128 stands for zero in the data rows.
Here is a table of points, one per row:
[147 136 161 128 128 128 115 123 142 148 168 151 120 183 173 175 164 169
 184 182 185 160 165 182 156 151 153 148 143 146 139 134 161 152 149 122
 138 158 121 141 116  81 117 110 144 123 100 107 146 126 145  95 139 130
 108  96 107 117 118  75 142 166 144 133]
[112 143 132  91 133 122 102 134  81  88 118 127 142 119 164 147 127 142
 143 103  60 128 109 105  77 131 145 134 148 162 159 170 170 155 167 138
 127 152 113 139 122 117 124 134 105 141 116 122 120 122 151 164 154 168
 149 163 146 165 158 136 159 138 120 112]
[ 78  65 131 141 136 113 132 111 103 111  87  96  74 120 167 110 144  89
 102 118 119 108 103 161 122 107 103 112  79 117  84 119 140 123 128 109
 136 139 122 149 129 159 146 175 136 164 157 172 137 163 162 126 150 139
 148 147 147 153 135 125 105 156 126 136]
[143  91 116 114 150 143 104 114 107 137 138 154 126 125 112 156 138 117
 121 148  95 133 116 161 148 148  97 136 137 126 123 103 122 130 125 154
 144 150 156 120  77 109 143 128 102 140 125 124 121 127 109 137  79 106
 115 135  92 154  71 100 110  74 114 115]
[103 144 125 165 102 125 114 135  87  74 120 145  96 107 146 100 141 154
 145  99 138 152 138  97 151 149 145 165 151 114 107 109 134 150 111 120
 133 150 157 148 144 130 157 129 102  71  99 104 133 126 142  86  96 107
  87  90 136 100 118 146 117  80 106 119]
[129 105 150 103  99 137 141  70 116 133 125  96 110 120  93 123 119 101
 118 103 111 147 152  93 123  68  91 178 142 117 128 149 165 123 152 139
 136 139 149 122 157 150 111 124 145 123 138 143 123 146 127 138 126 133
 118 147 132 176 149 154 148 154 160 160]
[113 116 121 119 100 135 147 132 110  95  99 116 150 121 130 150 157 155
 150 151 140 147 156 164 141 157 176 172 138 148 162 148 108  85 115  92
 155 151 103 125 110 139 117  79 138 135 163 117  97 129 115 107 128  89
 123 129  81 114 155 167 124 130 131 116]
[104 133 122 130 103 143 141 164 150 154 164 155 137 147 115 165 152 146
 150 145 143 140 125 153  99 144 156 131 113 121 103 160 160 101 100 126
 116  63 111 149 134 131 158 127 126 129  93 153 125 114  95 149 129 117
  85 106 129 159 114 134  90 105  86 127]
[128 129  95 108  98 136 140 117 101 129 130 128 101 105 134 134 122 133
 137 134 181 147 149 181 163 165 150 154 159 164 160 137 137 130 131 102
  23 113 108 105 148 120 121 103  94 148 135 145 119 156 131 137 134 140
 162 152 163 138 112 140 116  98 139 128]
[111  89  65 133 134 135 107 115 118 152 147 139 178 167 168 132 141 110
 140 130 167 147 134 126 165 119 123 123 138 125 138 146 166 155 167 144
 139 150 128 123 179 149 103 137 129 106 126 121 125  98 108 140 102 118
 102 126 123  85  99 145 134 129  92  65]
[ 78 142 115 139 138 133 157 119 165 127 128 131 159 149 149 158 165 161
 134 153 115 158 136 135 148 134 149 145 155 146 166 136 115 147 133 160
 125  99 159 134 114 158 103 146  94 136 132 127 113  85 132  87  97 127
 140  95 113 102 104  79  94 132 104 116]
[125 106  37 112 123 155 113 129 131 150 103 133  90  62  92 145 117 153
 127 139 119 102 121 101 125 131 155 131 114 126 147 115 112 154 176 162
 148 150 126 160 143 109 141 132 167 132 127 129 125 137 145 122 160 171
 133 133 159 156 134 128 129 137 126 144]
[179 177 168 195 165 183 165 130 140 131 121  97 151 115 137 123  69 136
  87 115 127 133 143 142 114 108 143  97 140 115 102  91 112  83 134 148
 122 117  79 148 120 116 133 140 133 122 106  83  96 136 124 150 128 140
 120 112 109 110 137 136 121 117 139  65]
[160 132 149 142 150 142 150 135 130 144 136 133 135 114 103 101 152 131
 140 145 102  89 116  98 102 104  99 121 113 122 126  93 118 152  91  59
  96 111  60  62  96  94  96 102  93 109 135 136 122 129 101 128 131 127
 105  67 109 139 105  95 106 145  94  74]
[156 112 156 121 103  92 134 130 140 154 133 128 123 145 126 106 129 146
 108 108 141 114 143  80 158 131 137 124 128 114 163 165  80 109 123 119
 155 132 102 107 145 114 148 157 131 167  84 121 124 130 122  76 101 110
 158 125 131 149 128 107 140 102 106 109]
[185 182 152 119 160 162 138 166 156 107 131 133 123 129 132 113 121 108
 102 115 128 119 105 113 101  99 159  99  42 128 106 125 114 102 138  81
 124 140 136 123 133 119  73 105  96 106 124 147 131 121 141 117 117 126
 131 121 113 107  98 104 108  82 140 135]
[134 160 159 120 169 124 138 114 124 127 123 131 158 127 103 103 144 118
 156 166 128 142 142 116 174 135 102 143 120 142 108 110 134 137 148 112
 144  90 114 161 140 130 146 127 133 141 170 150 136 113 152 145 139 149
 167 149 168 155 164 167 159 100 114 151]
[133 100 125 155 140 100  94 131 114  92 135 142 166 136 122 144 141 107
 154 138 132 159 154 142 135 124 151  72 122  86 143 109  90 134 113 145
 127 138 157 109 116 179 113 117 156 122 141 136 143 148 133 159 166 157
 140 155 161 162 142 127 135 118 137 113]
[127 134 141 118 116 136 120 146 137 143 132 147 165 112 148 154 148 140
 124 132 145 150 135 103 115 103  99 162 112 153  77 135  82 131  57 122
 136 122 137 136 172 132 174 177 168 146 164 146 159 145 152 167 148 152
 125 144 124  93 109 120 119 140 167 114]
[101 122 130 122 125 149 155 142 147 160 164 173 153 146 148 145 131 122
 123 102 106 126 129 124 122  69 103  93 137  56 113 100 119 118 112 132
  88 103 109 145 104  99  91  87 127 135 125 116 121 131 123 121 141 109
 107 118 113  85 152  97 125  45 142 161]
[137 153  76 108 140  69 120 137 124 122 128 110 116  74  99  95 138 102
 119 120 135 111 146 154  78 106  65 100 172 148 142 153 144 128 159 153
 163 155 162 167 139 174 151 144 146 142 145 143 147 146 150 141 138  93
 134 108 126 117 111 105 117 129 115 128]
[122  98 132  75 135  61 101  90 128 124 115  88 140 131 153 124 126 154
 136 156 166 128 146 134 127 166 142 138 126 148 116 158 138 116 137 143
 122  93 131 100 103  97 129 129 110  55 139  65 114 113 100 130 125 145
 133 149  98 108 123 123  81 118 126 143]
[128 132  74 120 122 134 122 151 123 128 128 120 141 155 129 114 146 132
  94 137 143 141 120  95 145 104 128  94 152 126  81 118 100 105  82 119
 135 115 129 122  47  79  92 142 113 120 118 114 125 121 122 136 122 115
 140 140 181 161 152 178 176 202 184 184]
[150 152 166 174 179 171 159 188 160 171 163 147 132 117 148 141  94 111
 142 102 141  98 108 120  99 146  53 133  91 151 125 115 133 115 106 154
 125 126 135  60 113 135  98 108 137  91 107 114  75 125 128  73 127  83
 146 172 143 146 139 147 141 156  99 145]
[115 131 150 142 139 145  94 125 132 121  88 137  78 142  73 117 105 111
  74 129 155 127 121 138  99 114 143 104 115 164 153 162 151 183 153 162
 158 150 174 131 149 139 157 135 115 154 176 102 148 126 109 142 152 131
 129  94 138 132 150 149 152 138 153 138]
[136 121 146 162  58 128 107 125 135 121 103  68 156 118 128 124  99 104
 128 125 121  90 118  72 153 164 119  97 136 127 152 119 182 150 120 157
 164 148 157 172 156 130 142 136 138 150 135 165 134 124 126 136 139 144
 131 148 125 118 132 106 104 134 137 151]
[104 167 142 136 124 121  70 108 113 113 122 107  81 130  95 129 116  77
 131 111 120  97 132 115 132 132 133 139 136 109 115 116  87 101 151 119
 109  85 118  80 117 111 116 120 155 135 116 144 158 109 165 121 126 107
 127 135  91 103 119 138 116 136 119 126]
[114 121 120  93 128 105 138 142 146  82 138 111 120 123  98 103 103 118
  91 107  83 147 135 174 168 159 163 151 145 156 145 148 161 152 102 141
 137 119  88 107 125 117 134 120 146 118  78 152 129 153 108 149 121 122
 124 115 129 133 142 125 143 162 132 167]
[154 125 135 150 139  88 164 102 125 158 150 130 119 129 130 111  93 146
 133 148  85  99  50 113 127 110 151 140 118 145 132 123 132 130 119 104
 119 136 135 144 121 165 156 121 147 138 136 123 157 134 132 119 140 120
 100 139 152 107  89 161 150 137 159 128]
[149 125 136 144 106 122 145 128 162 155 122 156 133 160 121 101 117 153
 123 111  95 104 110 138  84 160 126 133 137  57 125 123  92  98 149 150
 125 151 122 126 148 134 136 132 116 133 173 151 160 138 152 146 113 154
 142 139 130 114 177 141 138 162 126 135]
[110 123 139  89 125 130 142 111 120 118 109 137  96 140 132 122 112 124
 152  95 142 123 112 136 117 130 105 101 109 111 128  79 111 120 121  78
  98 123 170 151 154 148 143 144 125 137  84  94 104  95  68 123 100 138
 136 117  97 110 133 116 169 144 131 129]
There is one direction along which these points spread out most. Take the direction at right angles to it along which they spread out most. Go by this last direction. How far along it is each point below, from 0 to 99? 50 is the average, and the first point above lies past it. One standard deviation of the points above along it is 16.
[104 167 142 136 124 121  70 108 113 113 122 107  81 130  95 129 116  77
 131 111 120  97 132 115 132 132 133 139 136 109 115 116  87 101 151 119
 109  85 118  80 117 111 116 120 155 135 116 144 158 109 165 121 126 107
 127 135  91 103 119 138 116 136 119 126] 41
[122  98 132  75 135  61 101  90 128 124 115  88 140 131 153 124 126 154
 136 156 166 128 146 134 127 166 142 138 126 148 116 158 138 116 137 143
 122  93 131 100 103  97 129 129 110  55 139  65 114 113 100 130 125 145
 133 149  98 108 123 123  81 118 126 143] 75
[125 106  37 112 123 155 113 129 131 150 103 133  90  62  92 145 117 153
 127 139 119 102 121 101 125 131 155 131 114 126 147 115 112 154 176 162
 148 150 126 160 143 109 141 132 167 132 127 129 125 137 145 122 160 171
 133 133 159 156 134 128 129 137 126 144] 51
[129 105 150 103  99 137 141  70 116 133 125  96 110 120  93 123 119 101
 118 103 111 147 152  93 123  68  91 178 142 117 128 149 165 123 152 139
 136 139 149 122 157 150 111 124 145 123 138 143 123 146 127 138 126 133
 118 147 132 176 149 154 148 154 160 160] 42
[127 134 141 118 116 136 120 146 137 143 132 147 165 112 148 154 148 140
 124 132 145 150 135 103 115 103  99 162 112 153  77 135  82 131  57 122
 136 122 137 136 172 132 174 177 168 146 164 146 159 145 152 167 148 152
 125 144 124  93 109 120 119 140 167 114] 44
[134 160 159 120 169 124 138 114 124 127 123 131 158 127 103 103 144 118
 156 166 128 142 142 116 174 135 102 143 120 142 108 110 134 137 148 112
 144  90 114 161 140 130 146 127 133 141 170 150 136 113 152 145 139 149
 167 149 168 155 164 167 159 100 114 151] 45
[110 123 139  89 125 130 142 111 120 118 109 137  96 140 132 122 112 124
 152  95 142 123 112 136 117 130 105 101 109 111 128  79 111 120 121  78
  98 123 170 151 154 148 143 144 125 137  84  94 104  95  68 123 100 138
 136 117  97 110 133 116 169 144 131 129] 46
[111  89  65 133 134 135 107 115 118 152 147 139 178 167 168 132 141 110
 140 130 167 147 134 126 165 119 123 123 138 125 138 146 166 155 167 144
 139 150 128 123 179 149 103 137 129 106 126 121 125  98 108 140 102 118
 102 126 123  85  99 145 134 129  92  65] 73
[ 78 142 115 139 138 133 157 119 165 127 128 131 159 149 149 158 165 161
 134 153 115 158 136 135 148 134 149 145 155 146 166 136 115 147 133 160
 125  99 159 134 114 158 103 146  94 136 132 127 113  85 132  87  97 127
 140  95 113 102 104  79  94 132 104 116] 75
[128 132  74 120 122 134 122 151 123 128 128 120 141 155 129 114 146 132
  94 137 143 141 120  95 145 104 128  94 152 126  81 118 100 105  82 119
 135 115 129 122  47  79  92 142 113 120 118 114 125 121 122 136 122 115
 140 140 181 161 152 178 176 202 184 184] 36
[133 100 125 155 140 100  94 131 114  92 135 142 166 136 122 144 141 107
 154 138 132 159 154 142 135 124 151  72 122  86 143 109  90 134 113 145
 127 138 157 109 116 179 113 117 156 122 141 136 143 148 133 159 166 157
 140 155 161 162 142 127 135 118 137 113] 49
[160 132 149 142 150 142 150 135 130 144 136 133 135 114 103 101 152 131
 140 145 102  89 116  98 102 104  99 121 113 122 126  93 118 152  91  59
  96 111  60  62  96  94  96 102  93 109 135 136 122 129 101 128 131 127
 105  67 109 139 105  95 106 145  94  74] 32
